Here are some numbered points:
{-0.24, -0.01, -0.42, -0.82, -0.81, -0.70, -0.76, -0.98, -0.88, -0.62, -0.35, -0.43, 0.02, 0.21,
 0.03, 0.19, 0.69, 0.76, 0.11, 0.06, 0.58} 0
{0.28, 0.59, 0.43, -0.34, -0.52, -0.15, -0.28, -0.74, -0.98, -0.70, -0.41, -0.28, -0.28, -0.41,
 -0.87, -1.00, -1.02, -1.14, -1.44, -1.28, -0.66} 1
{-0.83, -0.78, -0.94, -1.05, -0.60, -0.27, -0.47, -0.64, -0.64, -0.27, -0.14, -0.38, -0.25, 0.15,
 0.02, -0.08, 0.41, 1.22, 1.28, 0.42, -0.14} 2
{0.21, -0.29, -0.27, -0.47, 0.01, 1.13, 1.62, 1.06, 0.15, 0.08, 0.14, -0.24, -0.45, -0.15,
 0.39, 0.20, 0.37, 0.81, 1.70, 1.80, 1.07} 3
{-1.34, -0.36, 0.25, -0.45, -1.35, -1.20, 0.26, 1.05, 0.63, 0.50, 1.10, 1.63, 1.61, 1.57,
 1.77, 1.45, 0.21, -0.65, -0.52, 0.23, 0.75} 4
{0.72, 0.57, 0.06, -0.11, 0.07, 0.43, 0.62, 0.32, 0.05, -0.26, -0.79, -1.09, -1.32, -1.04,
 -1.03, -0.85, -0.26, 0.18, 0.00, -0.68, -0.71} 5
{-0.34, -0.10, 0.31, 0.54, 0.68, 0.87, 0.71, -0.22, -0.77, -0.52, 0.51, 1.03, 0.80, 0.19,
 0.16, 0.19, -0.36, -0.66, -0.61, 0.46, 2.09} 6
{0.09, 0.23, -0.21, -0.60, -0.54, 0.03, -0.20, -0.95, -1.28, -1.06, -1.13, -1.35, -1.23, -0.85,
 -0.95, -0.75, 0.07, 0.47, 0.16, -0.69, -0.34} 7
{0.15, 0.27, 0.11, -0.02, 0.12, 0.71, 0.88, 0.41, 0.13, 0.58, 1.05, 1.12, 1.19, 1.32,
 1.28, 0.86, 0.54, 1.20, 2.03, 2.22, 1.69} 8
{0.97, 0.84, 0.49, 0.89, 0.94, 0.66, 0.57, 0.72, 0.86, 0.34, -0.43, -0.73, -0.56, -0.84,
 -0.66, -0.03, 0.81, 0.59, -0.36, -0.83, -0.56} 9
{-0.80, -0.67, -0.65, -0.63, -0.03, 0.70, 1.15, 1.15, 1.37, 1.32, 0.83, 0.79, 0.78, 0.40,
 0.41, 0.79, 0.58, -0.62, -1.32, -1.04, -0.93} 10
{-0.27, -0.21, -0.03, 0.06, -0.34, -1.04, -1.10, -0.66, -0.29, -0.45, -0.87, -1.25, -0.99, -1.02,
 -1.28, -1.51, -1.02, -0.34, 0.04, -0.78, -1.47} 11
{0.43, 0.13, -0.25, -0.22, -0.27, -0.57, -0.43, -0.44, -0.31, -0.58, -0.99, -0.99, -0.85, -0.88,
 -0.86, -0.31, 0.25, 0.28, -0.34, -0.49, -0.04} 12
{-0.31, -0.22, -0.40, 0.26, 0.34, -0.17, -0.53, 0.24, 0.95, 0.67, 0.02, 0.11, -0.07, -0.78,
 -1.23, -0.37, 0.01, -1.12, -2.60, -2.68, -1.97} 13
{0.83, 0.61, 0.41, -0.36, -0.76, -0.08, 0.07, -0.62, -1.24, -1.23, -1.24, -1.28, -1.14, -1.19,
 -1.24, -0.83, -0.54, -0.92, -1.47, -0.81, -0.38} 14
{-0.67, -0.39, -0.33, -0.34, -0.29, -0.29, -0.35, -0.10, 0.41, 1.01, 1.64, 1.82, 2.17, 2.12,
 1.70, 1.19, 1.17, 1.52, 1.50, 1.36, 1.46} 15
{0.64, 0.72, 0.55, 0.51, 0.38, -0.19, -0.67, -0.88, -0.72, -0.92, -1.29, -1.44, -1.22, -1.26,
 -1.42, -1.31, -0.58, -0.20, -0.59, -1.26, -1.07} 16
{0.29, -0.16, -0.97, -0.93, -0.31, 0.22, -0.16, -1.23, -1.95, -1.77, -1.71, -2.22, -2.40, -1.74,
 -1.23, -1.37, -0.87, 0.54, 1.55, 1.12, -0.37} 17
{-0.33, 0.05, 0.15, 0.02, -0.05, -0.26, -0.27, 0.58, 1.06, 1.19, 1.31, 1.82, 2.09, 1.81,
 1.87, 2.04, 1.44, 0.25, -0.09, 0.35, 0.96} 18
{0.17, 0.17, 0.02, -0.44, -0.46, -0.65, -0.99, -1.43, -1.47, -1.51, -1.68, -1.59, -1.36, -1.44,
 -1.55, -1.42, -0.56, -0.37, -1.01, -0.91, -0.43} 19
{-0.86, -1.08, -1.23, -1.22, -1.32, -1.10, -0.66, -0.10, -0.24, -0.48, -0.89, -0.78, -0.65, -0.48,
 -0.50, -0.15, 0.29, 0.01, -0.51, -0.50, -0.30} 20
{-1.45, -1.82, -1.39, -1.09, -1.35, -1.76, -1.62, -1.00, -0.43, -0.71, -1.04, -1.34, -0.98, -1.12,
 -1.30, -1.30, -0.38, -0.14, -1.11, -1.67, -1.75} 21
{-0.71, -0.95, -1.00, -0.32, 0.74, 1.09, 0.30, -0.63, -0.43, 0.85, 1.21, 0.53, 0.26, 0.42,
 0.57, -0.27, -0.25, 0.86, 1.87, 0.84, -1.35} 22
{2.03, 2.50, 3.19, 3.40, 2.79, 2.30, 1.82, 1.75, 2.20, 2.70, 2.81, 2.66, 2.55, 2.39, 1.79, 0.72,
 0.11, 0.57, 1.66, 1.74, 1.10} 23
Which five points above are nearest to each new point by angle, seen from the average point of the numbered points? Their numbers follow each, nearest first.
{0.76, 0.81, 0.84, 0.26, -0.01, 0.83, 0.97, 0.26, -0.07, 0.06, 0.13, 0.01, 0.13, 0.22,
 -0.03, -0.11, 0.32, 0.15, -0.14, -0.35, -0.03} 23 9 6 8 3
{-1.53, -1.48, -1.39, -1.09, -0.37, -0.01, -0.02, -0.14, 0.02, 0.51, 0.91, 0.82, 0.42, 0.60,
 0.49, -0.07, -0.55, -0.31, 0.71, 0.90, 0.18} 22 15 4 2 8
{-1.42, -1.74, -1.36, -0.26, 0.30, 0.04, -0.86, -0.58, 0.68, 1.49, 1.03, 0.56, 0.61, 0.81,
 0.32, -0.26, 0.54, 1.62, 1.85, -0.29, -2.18} 22 2 15 10 18
{1.56, 1.30, 1.21, 1.60, 2.11, 1.84, 1.23, 0.75, 0.79, 1.31, 1.49, 1.14, 0.91, 1.25, 1.31, 0.73,
 0.86, 1.71, 2.88, 2.20, 0.59} 23 8 3 15 18
{-0.85, -1.27, -1.49, -1.40, -0.77, 0.33, 0.83, 0.56, 0.04, 0.03, 0.03, -0.20, -0.47, -0.23,
 -0.04, 0.04, -0.11, 0.26, 1.14, 1.16, 0.42} 3 2 22 8 20
{-0.18, -0.59, -0.97, -1.10, -0.54, 0.68, 1.26, 0.59, -0.48, -0.89, -0.52, -0.48, -0.83, -0.81,
 -0.11, -0.01, -0.36, -0.02, 0.62, 1.55, 1.34} 3 17 8 2 6
{0.88, 1.07, 0.63, 0.23, 0.50, 0.70, -0.07, -0.74, -0.16, 0.30, 0.29, 0.24, 0.32, 0.24,
 -0.40, -0.33, 0.12, -0.21, -1.42, -1.79, -0.92} 13 1 9 16 14
{1.28, 1.15, 0.66, -0.16, -0.42, -0.14, -0.40, -1.19, -1.84, -1.92, -1.80, -1.77, -1.50, -0.93,
 -0.64, -0.60, 0.10, 0.89, 1.09, 1.02, 0.97} 17 7 12 19 14
{-0.54, -0.61, -0.66, -1.14, -1.00, -1.15, -1.12, -0.75, -0.70, -1.05, -1.25, -1.07, -0.73, -0.95,
 -0.66, 0.00, -0.21, -0.94, -1.16, -0.42, 0.05} 20 21 19 12 14
{0.37, 0.40, 0.16, 0.19, 0.55, 0.80, 0.71, -0.22, -0.63, -0.30, 0.18, 0.34, -0.03, -0.02,
 0.07, -0.38, -0.93, -0.74, 0.42, 1.49, 1.24} 6 3 8 23 15
{0.99, 0.73, 0.27, 0.21, 0.44, 0.53, -0.19, -1.53, -2.13, -1.66, -0.84, -1.02, -1.27, -1.06,
 -0.83, -1.25, -1.66, -0.85, 0.56, 1.52, 0.59} 17 19 14 7 16
{0.08, 0.05, 0.35, 0.60, 0.75, 0.86, 0.97, 0.97, 1.04, 1.00, 0.74, 0.65, 0.55, 0.57,
 0.36, -0.07, -0.09, 0.58, 0.66, 0.09, -0.52} 23 8 10 18 22
{-0.27, -0.34, -0.37, -0.29, -0.48, -1.00, -1.43, -0.92, -0.43, -0.54, -0.91, -0.77, -0.50, -0.70,
 -1.14, -0.59, -0.26, -0.56, -1.51, -1.92, -1.15} 21 19 11 1 13
{1.20, 1.42, 1.53, 1.74, 1.02, -0.01, 0.03, 0.68, 0.90, 0.81, 0.90, 1.14, 1.33, 1.01,
 0.80, 0.90, 1.19, 0.83, -0.09, -0.16, 0.53} 23 18 8 15 9
{0.21, 0.43, 0.59, -0.22, -0.33, 0.41, 0.60, -0.12, -0.73, -0.44, 0.09, 0.16, 0.19, 0.18,
 0.19, -0.58, -0.56, 0.23, 0.69, 0.35, 0.01} 8 3 23 6 22
{-0.34, -0.02, -0.37, -0.82, -1.04, -0.30, 0.04, -0.92, -1.34, -0.94, -0.05, -0.07, 0.10, 0.24,
 -0.10, -0.78, -0.57, -0.08, 0.02, -0.41, -0.64} 1 21 7 19 0
